One turning vector, and how many ticks it has turned
The counts run from 0 to 349.
4  3  -6  16  -7  18  -10  7  12  18  3  -12  -8  4  11  13  13  1  7  7  7  10  9  15  -21  -3  -35  -10  8  -14  4  7  -25  5  4  -13  -14  1  0  -7  -6  12  -7  9  -14  11  -5  -4  -5  1  -12  -13  12  -2  0  -15  10  -6  16  -12  -18 : 167
-16  20  -15  -8  -13  -6  -13  7  17  8  -23  -11  -4  12  2  -5  -3  15  18  12  18  -3  -3  11  -10  -20  -9  -1  6  -2  0  6  -4  22  7  -10  -20  3  -1  -15  -4  7  9  16  -10  1  20  -5  10  12  -5  18  -17  -10  1  -11  -1  9  -14  7  7 : 306
-27  -20  -3  13  1  4  -11  -2  -12  6  9  21  -4  -4  0  10  1  5  -4  11  0  18  9  -11  4  -1  -9  3  -25  13  -4  2  -7  -14  -5  9  -9  18  -5  9  16  -9  -11  -22  2  6  -8  -24  -30  -2  5  -5  -3  15  -7  -3  -2  8  -5  2  -5 : 101
6  0  4  -22  4  6  -10  11  -9  -9  -10  0  2  18  -6  -13  -1  3  4  -6  6  -23  0  -16  -2  -15  17  0  16  4  -9  -13  -13  -24  5  5  10  -14  9  -5  -8  6  -6  -10  -5  0  -14  16  5  -19  -3  -17  -17  -2  -27  -7  -10  -3  -10  4  11 : 134
3  3  13  -9  -9  7  -9  -1  -5  7  -13  4  -18  -7  -3  -14  11  -23  10  -5  -14  -18  -20  5  2  -3  21  11  7  7  -3  0  22  -29  -11  3  1  8  -4  -5  -10  -5  -15  -1  -4  2  -4  -6  -6  2  -18  3  -6  -3  -16  13  15  -10  -25  6  -20 : 273
-5  11  8  7  -16  -32  3  -4  21  -12  9  8  -3  16  7  -13  1  6  11  -3  -16  -5  16  -16  -3  -5  8  18  -8  2  8  1  2  -2  -12  11  -8  9  8  9  -1  7  1  -15  9  -5  -23  -2  1  4  5  0  8  6  6  -16  -4  6  -20  18  17 : 202
-9  19  3  17  4  -24  4  -7  9  4  1  -6  6  3  12  -3  -5  9  18  1  -18  -12  -13  5  -4  6  -2  7  -3  -15  1  14  13  30  -9  4  5  -11  9  22  20  9  17  14  3  -7  -1  14  9  22  -18  0  7  -2  14  -23  11  3  10  15  17 : 70
-1  9  -2  4  -5  3  -6  -2  9  28  1  -7  -4  -14  -6  14  10  4  2  8  1  17  3  13  8  -19  -23  6  -29  5  -7  -17  -9  -7  -3  6  4  9  4  11  18  0  3  2  4  10  -20  -17  -20  6  -5  8  2  7  6  -11  20  -13  4  1  -10 : 312
-1  5  -6  -2  8  9  -16  14  -11  10  0  8  10  15  -21  17  -3  3  -8  18  -3  -4  -12  16  18  -38  -3  -1  -4  2  -12  -15  2  5  6  0  24  -20  -7  22  -7  12  16  10  12  8  0  4  -13  1  12  4  -17  -14  3  -7  2  17  7  -2  9 : 224
27  9  1  -8  1  5  1  1  -2  4  -8  -26  2  7  8  -14  6  -13  7  -8  14  -31  -15  -3  0  -8  12  -12  19  -24  -7  -19  4  -4  3  0  0  -16  19  -20  2  8  15  5  -4  -3  -1  8  14  3  4  -3  -8  0  -17  0  7  -12  -11  13  -1 : 263
30  4  -3  -20  3  4  13  -3  -9  9  7  -5  -7  -5  2  -19  2  -4  3  -18  -9  -13  2  -15  9  0  11  6  6  -8  -5  -28  1  -15  10  7  18  -15  8  -3  -32  -6  -8  -1  7  -2  -22  12  6  -1  -2  -19  -8  8  -24  8  -8  -7  -2  12  0 : 132
9  -6  11  0  11  -5  13  -15  2  9  4  6  -3  -6  -8  19  -5  -9  -3  -9  -5  -5  -24  17  -7  18  7  6  -17  -12  -17  -2  3  -1  -12  8  7  -7  12  33  35  -9  19  1  6  -5  0  -9  6  11  10  10  -9  0  8  -5  5  3  3  6  16 : 197
-1  6  -11  2  17  9  -2  -8  -1  14  5  -6  -6  -15  5  17  -6  13  22  -11  20  3  8  13  -6  3  -18  -10  -5  12  -1  17  -8  6  1  -12  -13  8  -8  9  8  -3  5  20  4  19  20  -18  13  7  8  9  -15  -7  9  -16  11  -12  15  -14  -17 : 309
8  4  -16  -10  10  -9  1  4  2  13  8  -1  -18  7  -4  2  -5  -2  10  -6  -15  -12  7  18  -22  -7  -4  10  -5  -19  -5  6  -12  17  3  18  5  -14  -7  22  8  13  -3  9  -3  2  -15  -6  -11  -7  5  -10  -23  -17  -13  -16  -1  9  22  3  20 : 211
-8  3  -9  -3  12  13  -4  -3  -1  22  -1  -4  -4  -21  2  16  -4  9  12  -14  9  19  8  11  -8  2  -26  -7  -12  13  -7  11  -14  0  -2  -4  -8  7  -8  7  26  1  -8  12  2  20  4  -12  -1  0  -3  5  -17  -3  5  -14  14  -13  18  -15  -12 : 310
-13  5  -6  11  7  -24  4  -9  8  4  11  -3  -10  -5  19  -11  -11  8  24  -21  -11  -1  15  -2  -10  17  -4  16  -3  2  18  31  8  27  -4  8  -6  4  -2  4  15  5  -5  10  2  9  -6  2  9  1  -19  -4  0  -7  6  -5  13  -8  17  -2  -3 : 72
-17  -11  4  -6  12  -9  1  3  -25  -2  4  -1  -10  13  -2  -7  -7  -7  12  5  -8  -19  -26  -16  14  -12  28  13  -4  6  -6  -7  25  -6  4  12  3  -17  14  8  -5  -3  10  -9  8  12  -12  3  -18  7  -12  -3  -10  5  -17  14  -2  5  -8  12  5 : 3
-7  7  -14  22  -15  -12  -2  -1  -19  -7  4  19  5  -2  -5  1  0  -4  -12  6  1  9  6  -4  -2  -4  -13  -11  2  -23  5  6  5  7  2  0  -22  20  1  15  18  26  5  6  8  -12  -6  -13  -34  4  8  1  2  15  3  -9  -4  8  -4  4  -2 : 113
-28  -17  8  -5  2  -11  -1  -2  -5  -1  -3  10  7  -13  -12  6  -4  -2  -6  8  -4  -1  -15  -4  9  -4  11  10  -17  3  -25  -17  7  -6  -5  15  3  13  12  11  32  -12  0  -21  -3  -14  -9  -13  -21  -7  -4  2  -11  9  -11  -1  -6  -4  -10  22  8 : 328
-7  12  -10  -5  17  0  -5  -4  -1  14  2  -7  3  4  0  5  -15  13  29  -3  9  -14  -16  12  0  -14  0  8  -1  5  0  6  0  29  10  -4  12  -25  -1  13  -5  -2  16  14  -1  2  18  1  22  17  8  -6  -25  -21  6  -12  2  1  14  5  3 : 82
-2  -24  2  14  -5  8  3  -8  1  2  17  -1  16  -4  6  -4  13  -12  -16  14  24  -14  -2  -17  0  13  -3  -10  13  -11  0  -5  -15  -3  -1  -6  -5  -11  2  -11  -8  -15  0  -16  -14  -12  4  13  3  1  31  -25  10  6  -12  -2  -7  -5  -10  14  -8 : 248
18  12  7  -8  -13  -12  8  0  24  1  -8  4  -22  -1  2  0  19  -19  -2  -5  -7  -3  4  13  -27  13  4  20  0  -2  4  5  6  -20  -16  1  -25  7  -9  -25  -6  -10  -7  -2  -3  3  3  -12  11  3  0  7  7  -5  -5  -4  -1  14  -18  5  12 : 63
7  6  15  -9  -3  18  11  -9  -5  -3  -11  12  6  -17  -2  -7  6  1  6  -6  11  1  -8  -6  5  21  4  -9  9  12  0  -3  11  -32  -8  -7  -4  17  -8  -11  -8  -29  -10  4  3  -7  25  -5  24  10  1  -1  -2  15  -6  9  3  -5  -24  0  -18 : 49
1  -9  0  -11  -6  -4  10  10  20  4  -5  -10  -28  5  -2  -4  1  -9  -9  5  -10  8  -9  20  -21  -1  9  29  6  0  2  -2  -4  -4  -9  10  -9  -18  4  -14  -20  -15  -7  -13  -8  1  -3  24  3  -3  -9  8  10  -9  -9  7  -5  21  -12  -1  21 : 289
-15  -5  19  19  9  12  -8  -2  -8  -15  0  12  -3  17  21  5  -9  4  23  -4  -15  -4  -3  0  -10  12  4  -5  10  8  8  25  -1  -12  -8  -3  11  7  -3  20  2  0  -14  3  -8  2  -4  -10  11  -9  -22  -18  12  -3  12  1  2  8  11  -12  -18 : 282
-4  -2  -1  3  -5  -7  -1  5  -2  -13  -4  -14  25  1  -7  -4  -7  -8  -26  15  15  -7  -13  10  1  1  0  -25  14  -33  -15  0  -4  14  8  -3  -8  -10  19  -13  24  20  14  5  -6  -9  2  13  -8  -7  10  3  9  -2  7  1  1  -5  -1  -2  11 : 251
-5  13  2  14  8  -21  14  -10  0  1  11  -9  -7  4  21  -13  -6  9  29  -15  -13  -1  2  -2  -1  12  0  13  -3  -4  10  23  15  29  -4  7  2  0  6  17  11  7  7  17  0  -3  -6  3  13  15  -16  -5  3  -1  21  -9  10  -5  17  9  5 : 71
-2  -1  -2  27  -16  17  -17  4  16  20  1  -16  -13  5  6  13  9  -7  6  12  5  -6  -7  18  -12  -14  -24  -6  2  -11  -1  1  -14  0  2  -6  -6  0  -1  9  5  13  -4  6  -10  10  -5  -3  -13  0  -7  -7  10  0  0  -13  24  -13  0  -2  -23 : 168
-7  -6  -11  -2  0  0  -4  8  7  16  2  1  -10  0  14  10  12  14  11  4  -10  6  20  -12  5  -9  -16  20  -17  25  4  -6  -3  -2  14  4  9  11  -13  -15  -16  -17  -14  -14  -1  9  -11  -21  -5  3  -8  -15  -2  -1  -13  3  0  -4  5  3  -19 : 89
15  14  -16  -13  -14  -9  2  -3  21  5  -15  -18  -2  -10  3  -17  -11  13  13  -6  8  4  6  0  11  -19  0  5  -1  10  9  -14  1  6  8  -4  -11  14  12  -8  -19  -3  -1  5  7  -3  9  4  15  8  -4  31  -4  12  7  18  6  -9  -17  -3  -1 : 175
-18  16  6  23  4  -8  6  -3  9  5  -3  -7  -2  3  16  6  6  -2  12  3  -8  11  -4  10  -7  7  -13  -7  -11  -8  14  24  14  16  -11  -5  -20  -6  1  3  22  7  11  5  3  13  4  -2  0  16  -19  11  20  -1  24  -15  16  5  8  -1  -3 : 296
-3  11  -12  -2  -15  8  5  -7  -1  4  2  -3  15  -7  -6  -31  -7  19  3  -3  18  15  16  -13  17  -2  -18  -18  4  6  18  -9  -20  -9  0  -11  -6  16  -12  4  -24  -2  -20  3  -2  -3  -5  30  -2  -4  0  10  0  15  -3  -1  -6  -14  -15  -10  -12 : 33
9  3  6  7  0  4  -7  -4  -28  -3  6  15  7  -17  -3  -5  3  -16  -1  -17  -6  -11  5  -1  10  13  0  -20  7  -3  3  22  14  -5  1  -4  17  9  -14  10  12  20  -14  23  5  3  11  -17  -12  -5  12  -11  -14  -5  -1  10  5  -21  15  -13  -25 : 127
-2  14  14  -3  -20  10  -4  -15  0  -9  -11  9  -3  -3  -2  -13  4  -6  15  -2  11  -7  -9  -10  8  2  15  -10  10  17  -1  -4  14  -34  -9  -11  -7  23  -2  1  -7  -23  -10  0  4  -6  12  -10  12  14  -1  14  3  13  5  19  5  -3  -35  3  -23 : 48
17  3  -9  6  -10  0  0  -3  -3  -11  -4  3  1  -4  6  -11  -18  20  13  -7  -13  3  5  5  5  -11  2  -6  3  -2  1  -12  -12  4  15  4  23  25  15  22  -10  2  -23  12  -3  -14  -15  6  2  -7  -24  6  6  19  13  23  5  -9  7  -3  -12 : 44
-21  -21  -4  21  5  -2  -12  3  -20  -21  1  7  1  1  -7  5  -29  -4  -10  11  15  3  -15  3  9  -11  15  -8  2  -2  0  11  10  6  5  -4  -11  1  16  16  14  12  13  -6  9  1  1  1  -21  -8  6  20  -8  2  8  11  2  7  0  -9  5 : 240
-11  22  -7  -5  0  -17  -6  7  5  12  -8  -5  4  0  0  -6  28  0  1  -4  -3  -4  19  -21  14  -13  -3  5  -12  15  6  5  26  -1  2  10  -13  -4  -12  -38  -4  7  13  0  7  16  -3  -10  -1  9  -5  5  0  -7  -7  -9  1  -6  -6  5  0 : 218
-9  -12  -5  -17  13  4  -3  5  2  7  -7  -2  21  -1  -10  15  0  10  -6  20  8  -3  -12  3  15  -8  4  9  -3  15  -14  -17  9  18  5  -5  17  -9  -12  -9  -10  -28  15  -4  -2  -9  35  -6  18  10  16  5  -14  -11  3  11  -8  4  -1  9  0 : 93
13  11  -9  9  -5  23  5  0  16  13  3  -9  -8  4  11  8  14  9  4  -2  10  15  13  11  -19  5  -29  -14  6  -8  6  3  -22  9  7  -17  -8  0  -8  -8  -4  9  -9  21  -15  10  7  3  7  -2  -7  -10  11  2  7  -16  0  -1  12  -16  -11 : 166
